A single turn carries every row of the set below to another of its rows. Some are shown first; where does it send the rows asked next?
Q759: [ -2.4   1.5  23.4   1.1 -24.3  -0.6  13.6  12.3  16.2 -17.5 -33.7 -10.1
   5.8  -2.5  34.0 -15.6]
Q359: [ -4.8   0.6  -8.7   6.8 -20.5 -11.6   3.5  -8.8  -6.6   2.0  -7.7   1.1
  20.5  -1.8  17.6 -10.5]
Q497: [ -2.3 -11.5   0.7   6.6 -10.9 -13.0   1.5  -7.1   1.7  -6.1 -13.4  13.9
 -35.5  -3.2   9.5   6.4]
Q145: [ -0.3   7.5  19.8   2.5   1.7   7.8   1.8   4.0  11.5 -22.1 -24.3   3.4
   2.2 -23.3  16.1  29.9]
Q122: [-11.1 -19.5  30.1   4.9  11.9   0.8   8.4 -15.8  -2.3 -14.9  -6.4  20.6
   1.5 -16.2  -1.0   5.6]
Q940: [ -1.0   7.3   0.8   6.2  -8.9 -20.6  -1.6   1.9   8.9 -21.0  -8.9  -2.5
  16.1 -10.5  41.2 -21.0]
Q891: [ -8.6   5.1   8.4  11.6  -6.0 -21.1   3.6   1.8   3.5 -26.3 -17.3   8.3
  12.1 -15.4  30.0 -31.0]
Q290: [ -4.1   9.2  19.5  23.3 -13.6  -8.3  -1.7  11.8  23.2  -9.5  -7.7   0.1
  -0.9   1.7  41.6  -9.8]
Q403: [ -1.8   9.7   4.0  -4.5 -23.8 -12.0   9.3 -12.3  -0.4  -4.4 -13.9  -7.2
 -25.9  -4.6   7.7  17.0]
Q270: [  6.9  -7.9   5.7   3.9 -21.0 -11.8  11.6  -7.3   4.6   5.3   0.9   1.0
 -27.5   3.3   6.7   9.7]
Q649: [ -2.4   9.8  -0.6   6.1 -27.4  -4.8  23.1   0.8  11.0 -12.3 -10.6  -5.4
  19.0 -20.4   8.5 -10.4]
Q563: [ -6.6  10.2  -5.4   7.4  -5.4  -3.1   3.4  -4.7   9.2 -27.4 -24.5   2.4
   9.8 -21.9   1.4 -17.1]
Q243: [-17.4  15.2  26.8  16.2  -0.5  -7.5  -0.3  -8.4  20.7 -25.8  -5.0   2.5
  -4.9 -11.7  21.9 -23.5]
Q631: [-11.3   4.3  24.1   9.5   5.6  -3.0  -5.7  -6.7  -7.1  -5.4  -2.5  16.7
   6.6 -10.7  18.4  26.7]
Q139: [  4.9 -34.7  16.4  13.7  -2.1 -12.8   4.5  -8.6   0.8 -26.4  -8.8   2.0
 -20.1 -24.2  35.1   1.3]
Q928: [  5.6 -18.5  28.6 -12.0  -6.0   7.0  25.8 -10.3  -1.5  -6.3  -8.5  -1.5
  13.2 -11.4   3.5  13.2]
Q632: [ 18.1 -23.0  14.3  -6.6   2.4  11.8   7.6   7.0  15.8 -11.4 -11.2   4.4
   3.3  -9.5  20.6  22.3]
Q809: [ -0.5 -15.3   9.6  -4.5   8.8 -19.5 -13.5  -8.5  18.9 -29.9 -20.3  15.2
   7.5 -23.5  14.8   9.9]
Q589: [ 17.6  -4.0  31.0  12.9   6.9  -8.9  -6.2  -9.2  -4.3 -29.0 -28.4  -6.6
 -13.2 -18.9   1.7  -6.7]
Q363: [  4.5   3.8  31.4  -1.5 -21.9 -13.5  20.5   3.7  -8.1 -29.5 -12.6  -5.5
  -9.3 -37.2  20.8   7.1]
Q893: [ -6.3 -20.6  -7.5  18.5  -7.8  -3.5   9.3  -1.4  13.9 -17.6 -16.8  13.4
   7.3 -15.5  12.0 -23.1]
Q789: [ 27.0  -3.3  25.6   4.6  -7.1 -17.8  -6.7  10.8 -12.7  -9.5   4.3  10.4
 -11.0 -10.0  22.9   2.3]
Q344: [ -0.8 -35.8  18.2  11.8  -9.1   2.5  10.1  -3.5   6.6 -16.5 -13.3 -20.1
  -9.0  -2.8  10.5  14.4]
Q95: [  3.7  -3.5  42.9   0.7  -2.1  -1.0 -10.2 -11.3   4.6 -17.9 -17.7   1.1
 -12.7  20.6  20.3  -1.2]
Q612: [ 15.7  -3.3  16.0  -6.2  -6.4 -21.6  -3.5  -6.4  20.3  -7.4   4.7  -2.1
  22.2 -11.8  17.5  19.4]
Q666: [ -0.5   2.6  16.8   9.2 -14.6 -22.8  11.9  -0.4  -0.3 -15.9 -10.9   2.3
  21.1  -6.1  24.5 -34.4]
Q197: [  9.7  -0.7 -12.9  10.2  -7.4  -6.8  -2.6   6.0  13.3  -7.9   3.7  13.0
   7.7  -7.2  18.4 -13.9]
Q494: [-11.5   8.2  24.5 -14.1  -8.7  -9.9   6.0 -17.0   2.3 -13.0   2.4  -1.4
   4.8   1.1  25.3 -29.1]
Q300: [ -6.8   1.5  18.0  -3.6  -6.2  -7.0  -5.0  17.8  -2.0 -26.7   7.6   7.9
 -20.8 -18.2  13.6  18.3]
Q931: [  7.7   6.6   7.2   7.3  -9.0 -13.9   9.3   0.3  17.3 -26.6 -17.5 -13.9
  17.7 -12.0  29.2 -24.6]
Q335: [-12.2 -11.8  36.1   0.4 -20.0  -1.5  12.8  -9.4  13.9 -23.5  -4.0  -3.5
 -13.2   2.3  40.5  10.0]
Q714: [ -9.3  -1.8  24.3  -8.9 -15.6 -24.8   4.6  -7.5  -1.6 -15.6 -24.1   7.9
  24.0 -17.7  11.8  16.6]
Q619: [ -1.1 -17.9  17.2 -13.3  -6.6  -3.3   5.3  -2.6  10.2 -16.9 -21.2   2.3
  -0.7   3.9  30.4 -34.0]
Q358: [ -4.8   3.0  27.9  -4.1  -0.4  -6.5 -11.2   7.9 -17.3 -20.8  -8.8   7.1
 -14.0  -5.7  -8.5   4.8]
Q730: [ -8.4   0.1  13.9   5.2 -22.9  -8.7  19.3  -9.6   1.6 -11.9 -23.3  -0.5
 -28.3  -9.8  -6.7   5.1]
Q222: [ -5.2  -3.9  40.1  -7.7 -14.4  -1.5   7.2   5.2  15.3 -32.7  -1.7  13.8
 -21.8  -4.0  31.0   3.9]
Q804: [  8.1 -11.2  29.6   8.7  -6.6 -13.8  13.0  -3.2  26.2 -24.8 -19.5   2.4
  16.3 -24.6  -5.0   6.9]
Q150: [ -0.2 -19.6  29.0   4.1  -5.3  -4.1  -2.8  -7.1 -15.7  -8.3 -15.1 -11.1
  -4.8  10.9  -4.6   6.0]
Q521: [ -7.9 -12.5  40.5   6.2  -9.9   3.2   1.0 -20.2  11.9 -25.9 -22.5 -10.7
  -9.9   9.9  26.7   4.1]
Q502: [  5.6  -5.8   3.5   4.4  -9.4  -5.5   8.8  -7.9  15.9 -18.0 -19.7   0.0
 -36.4 -11.3  -1.8   5.3]
Q396: [  3.4  13.0  47.1 -11.3 -11.0   0.2  -0.6   3.8   4.0 -25.8 -10.2   7.6
 -14.4   7.4  17.1  -0.3]
Q772: [ -8.6 -14.3  14.1   2.7 -16.5  -2.1  12.6   6.9  12.7 -25.8   3.0 -15.8
 -14.9 -19.5  21.6  25.8]
Q141: [ 10.5  -7.7  25.3   6.6 -13.2 -16.1   2.9 -22.2 -14.9  -8.4  -8.8 -24.6
   2.1  -8.6  26.4  11.4]
Q737: [ 11.6  -8.1   9.4  11.7  -7.0 -14.4   9.6   1.8  14.1 -19.6  -9.3  -2.2
  15.8  -6.6  24.5 -36.4]
Q512: [  4.8 -29.1  24.6  10.0  -7.5 -24.6   1.0   2.8   9.8  -5.8  -9.0  23.9
  16.4  -6.7  11.6   7.4]

Q521 moves to Q396
Q730 moves to Q403
Q243 moves to Q759
Where do these go?
Q893 moves to Q563
Q666 moves to Q940
Q804 moves to Q714
Q589 moves to Q363
Q150 moves to Q300
Q145 moves to Q928

A single turn carries every row of the set below to another of its rows. Some are shown first; where does it send the rows asked next?
Q567: [  9.5 -33.4   2.2 -29.4  -0.8  -8.5 -11.3   2.5  -4.5 -27.5  32.7  30.2
  10.0 -13.5   5.4 -29.2 -24.8 -29.0 -11.4]
Q662: [ -1.9  23.8 -18.8  -9.5  -1.5   1.9 -23.7  -2.4 -11.9 -48.2  22.2  22.3
   9.1 -36.7  -2.0 -15.6 -11.4 -51.1   1.2]
Q390: [ 30.4 -16.8  10.8 -24.0  -2.1   6.8  -8.2   2.8 -19.7 -42.4   8.9  43.0
   3.4 -20.0  17.6 -13.3 -20.2 -34.4  -8.7]
Q132: [  2.7  -4.2 -23.1  -0.3   5.8 -11.1 -24.1  11.6 -16.6 -26.1  11.7  41.1
 -12.5 -28.8   7.4   7.9  -9.1 -24.4  17.2]
Q49: [-20.7 -10.4  -0.3 -21.8  -4.6  12.1 -17.5 -20.2 -18.2 -18.4  19.6  24.8
   2.7 -29.5 -34.1  -3.2 -26.8 -44.7   1.0]
Q937: [  2.0  -7.0  -6.9 -15.9  -7.3 -10.4 -22.7   6.4  -1.2 -35.7  24.1  53.4
  -5.2   5.3   3.5 -15.8 -18.8 -35.6 -20.4]
Q655: [  8.2   1.1  -5.3 -17.4  -1.0  11.7 -19.5 -21.2 -11.6 -27.5  14.5  14.3
  13.6 -43.4 -14.0 -11.6 -20.5 -53.4  12.2]
Q605: [ -7.6  14.4 -19.2 -13.5   2.3  -0.3  -4.6  -2.4  -5.1  -6.6  24.8  11.9
 -12.9 -39.2  -0.5 -23.2 -14.4 -40.4   7.6]
Q61: [-17.4   7.4 -10.6 -11.1   7.7   5.1   2.3 -12.1 -27.4 -12.7   6.2  37.4
 -24.7 -22.5 -14.4  -2.2 -29.1 -29.1  -0.7]
Q10: [ -6.1  19.3 -14.7 -18.8   3.0   6.4   3.2   9.8 -29.3 -23.0  21.0  17.0
 -12.9 -48.4   8.8 -17.0 -15.1 -32.4  -0.6]
Q886: [-13.7 -26.2  -5.9  -9.7 -13.6 -13.8 -20.4   6.8 -33.9 -15.5  22.9  26.3
 -22.9 -34.9  -4.2 -22.8 -11.6 -24.6  10.7]
Q962: [ -5.1 -19.9  22.5 -27.0  -8.3  22.8 -13.1   6.6   0.6 -43.8  20.8  37.9
 -10.3 -13.7  -7.6   1.1 -10.5 -39.6  -4.3]
Q890: [ 18.5  -6.5 -18.9 -11.3  -0.7 -12.8 -26.8   3.7 -30.0 -14.9  17.8  35.0
  -9.8 -39.8   6.4  11.3 -24.2 -33.8   9.6]
Q987: [  6.0 -31.3   4.6 -30.6  -2.8  -1.9 -12.4  -6.2  -2.0 -40.7  32.9  25.3
  15.7 -16.0  -4.8 -28.3 -22.6 -31.5  -7.6]
Q26: [-30.4 -11.7  -1.2 -16.1   9.1   1.9  -9.9 -11.2 -31.1 -49.5  23.3  27.9
  -5.0 -23.1 -22.5 -11.9 -33.3 -29.9  -4.2]
Q27: [-12.0  14.1 -20.0 -15.0   9.8  -4.1   4.7  -1.4 -40.9 -27.8  15.8  32.0
 -14.3 -32.3  -0.1 -13.9 -30.0 -22.5  -9.7]
Q194: [  5.4 -17.7  -8.5 -17.7 -15.6 -11.6 -26.0   3.2 -40.0  -5.5  24.7  27.6
 -18.5 -43.5  -3.0  -4.7 -22.7 -35.9   4.2]
Q464: [  0.3 -24.8  24.2 -25.7  -6.7  18.7  -9.8  14.0  -2.1 -31.8  18.5  40.1
 -17.4 -13.6   4.4  -4.4 -11.0 -36.6  -5.2]
Q738: [-14.6 -18.8 -10.4   0.2  -0.4  -7.7 -17.3  13.3 -20.9 -28.4  12.2  35.1
 -21.8 -28.7   3.2 -11.9  -1.9 -18.1  20.5]
Q68: [ -5.7  -1.1  -8.0  -9.8  12.0   3.4   1.0 -19.0  -8.9  -7.1  10.4  18.8
 -20.6 -29.9  -8.5 -14.6 -26.6 -35.8  14.9]
Q829: [ 26.2 -11.8  11.8 -26.9  -6.6  12.6 -10.8  -3.3 -20.9 -55.5  13.0  38.1
   7.9 -23.8   8.4 -10.9 -19.6 -39.3  -9.7]
Q736: [  0.4  -4.7  -7.3 -18.4  -6.7  -7.5 -23.7  -2.0  -2.1 -51.4  27.4  48.7
   1.4   2.8  -5.7 -12.8 -21.5 -38.5 -20.4]
Q376: [-21.3  13.2  -1.9 -11.3   4.7  11.8 -12.0   6.8 -28.9 -63.5  19.5  28.3
  -8.7 -33.3  -3.7  -7.3 -15.5 -38.6  -2.0]
Q870: [  7.0  -7.2   1.3 -32.9 -24.5  10.4 -19.3  16.4  -9.3 -14.2  23.6  46.5
   6.4 -19.2  -0.3  -7.4  -6.6 -41.3 -22.2]
Q869: [  2.9  -3.6   0.2 -33.5 -28.2  12.3 -22.7   7.7  -8.1 -27.4  27.9  40.3
  12.9 -20.7 -10.3  -9.6  -5.9 -45.5 -22.1]

Q890 moves to Q194
Q937 moves to Q390
Where do these go?
Q962 moves to Q736
Q68 moves to Q61
Q655 moves to Q49

